Each path is a new rotation, seen through one point. The rows after it are directions, each followed by how far the rotation turns it, in degrees each step (0 if it stays put).
Each turn is a multiple of 5 degrees from 10 to 175, or 0.
Each row of a path follows its step; steps can be skipped.

step 0: [-142, -94, 252, -17, -186, -289, 66, 565, 57, -109, 109, -442, 137, 472, 420, -316, 154, -303, 347, 103, 59, -154, 334, -141, -339, -233, 383, -131, 177, 114, -114, 301, -276, 436, -336, 18, 15, 154, -192, -50, 498, 130, -313]
step 1: [-310, 263, -78, 236, -45, -346, -110, 194, 83, -344, -65, -84, 72, 511, 177, -561, -218, 70, -214, -325, -308, -470, 151, -59, -209, -321, -362, -372, -197, 9, 207, 327, 69, 195, 105, -368, -359, -145, 382, 18, -216, -296, 246]
step 2: [-209, -34, 161, 45, -156, -2, 119, 158, 111, -52, -511, -145, 284, -112, 79, -152, -233, -70, -777, 118, 176, 167, 763, -24, 316, -243, 138, -386, 251, 326, -453, 54, -301, 61, 86, -46, -239, -122, -157, -286, 17, -219, 169]
step 3: [-153, -3, 91, 101, 349, -539, -155, -313, 349, -305, 49, 4, 158, 124, 62, -251, 103, -251, -42, 329, -97, 473, -30, 285, -671, -308, 54, -440, 114, 409, -222, -20, -499, -1, -87, 392, -181, -116, 183, 161, -230, 36, -47]
step 4: [-554, 206, -94, -461, 20, -24, -142, -229, -134, -353, -83, -5, 53, -19, 361, -318, -399, 322, 95, -268, -57, -31, -40, 15, -126, -437, 382, -265, 114, 228, 85, 359, -88, -228, -479, 211, -180, 491, 7, -521, 291, 21, 90]
step 5: [-139, -367, -179, 5, -199, -60, 45, -143, 1, 214, -306, 109, 90, 27, 220, -284, 119, 40, 22, -149, -210, -236, -24, -44, -267, -289, -550, -663, 325, 54, -642, 63, 250, -173, -355, -218, -476, 219, -325, 99, -183, -254, -355]
step 6: [-75, -171, -310, 121, -256, -164, 344, -530, 133, -325, 128, 252, 81, -409, 484, 280, 112, 33, -179, 198, 76, 8, 293, -466, 8, -424, -37, -686, 41, 30, 204, 170, -294, -76, 266, -64, -18, 99, -103, -154, -422, 225, 269]
step 7: [-360, -278, 296, -131, 59, -144, -91, 224, 104, -334, 311, -180, 53, -222, -8, -207, 203, -90, 209, 536, 292, 142, -39, -64, 37, -649, -156, -106, 594, -410, -276, 184, -131, -18, 210, 339, -153, 625, -39, 31, 114, 6, -64]
step 8: [314, 163, -87, -47, 16, 174, 85, 61, 63, -57, 85, -249, 105, -100, 401, -274, -376, 493, 38, 467, 94, -204, -291, 217, -371, -205, -590, -344, 317, -149, 513, 285, -29, -53, -338, -93, -364, 175, 388, -170, -170, -65, 106]
step 9: [103, -409, -305, 21, -346, 275, 13, -106, 202, -228, -257, -211, -148, -151, -33, -234, 199, 477, -1, 149, 70, -190, 585, 61, 139, -120, 215, -278, 836, -309, -180, 107, -27, -174, -424, -215, 203, -212, -39, 14, -36, -203, 358]
step 10: [409, -26, -333, 563, 95, -564, -385, 175, -65, 109, 128, 230, -174, -227, -19, -244, 184, 229, 53, 328, -232, 349, 384, 53, -148, -248, -138, -750, 248, -197, 182, -88, 39, 3, 110, 271, 120, 97, 60, 222, 176, 304, 95]
[-14, 107, 77, -25, -38, 66, 45, 44, -38, 147, -174, 63, 79, -67, -26, 58, -197, 97, -96, 30, 76, -40, -85, 71, -37, 7, -148, -62, -31, -82, -57, -26, 81, 61, 27, 13, -83, 6, -63, -15, 54, -139, -15] => 115
[-2, -33, -256, -4, -10, 49, 60, -3, 45, 153, 79, -82, -68, 44, -133, 81, 8, 45, 52, 74, 1, 35, -77, 2, 124, 63, -41, -74, 155, -56, 103, 62, -16, 134, 10, 69, -1, 68, 13, 39, 27, -22, 59] => 25
[81, 87, -35, -51, 3, 28, 49, 12, 9, 9, 54, -22, 117, 154, 75, -53, 74, -50, 36, -69, -26, -18, -119, 10, 101, -159, -4, 48, 54, -4, 78, -117, 114, -84, -71, -56, -102, 13, 125, -111, 117, -141, -27] => 100
[-77, -195, 63, -36, -69, 79, -47, -35, 18, 81, -99, -71, 36, -178, -41, -23, -117, -88, 25, -59, 10, -49, 19, -167, 63, -63, 146, 63, 50, -9, 104, 6, -54, -10, -20, 40, -26, -83, 34, -60, 129, -38, 47] => 155
[-32, -153, -10, -29, 215, 72, -54, -55, 149, 9, -23, 158, -48, 109, -33, -40, -24, 57, -18, 9, -45, -13, -19, -71, -86, -63, -77, 15, -53, -29, 1, -41, -7, -16, 79, -88, -30, 15, 86, 204, 95, -36, 65] => 170
[-44, 132, -90, 105, 92, 59, -35, -92, 19, -81, 6, 81, 3, -12, -116, -76, -106, -154, -39, 60, -58, 77, -56, -100, 63, 23, 45, -47, -46, 101, -163, 98, 61, 112, -115, -40, 8, -63, 30, -77, 62, -19, -59] => 35
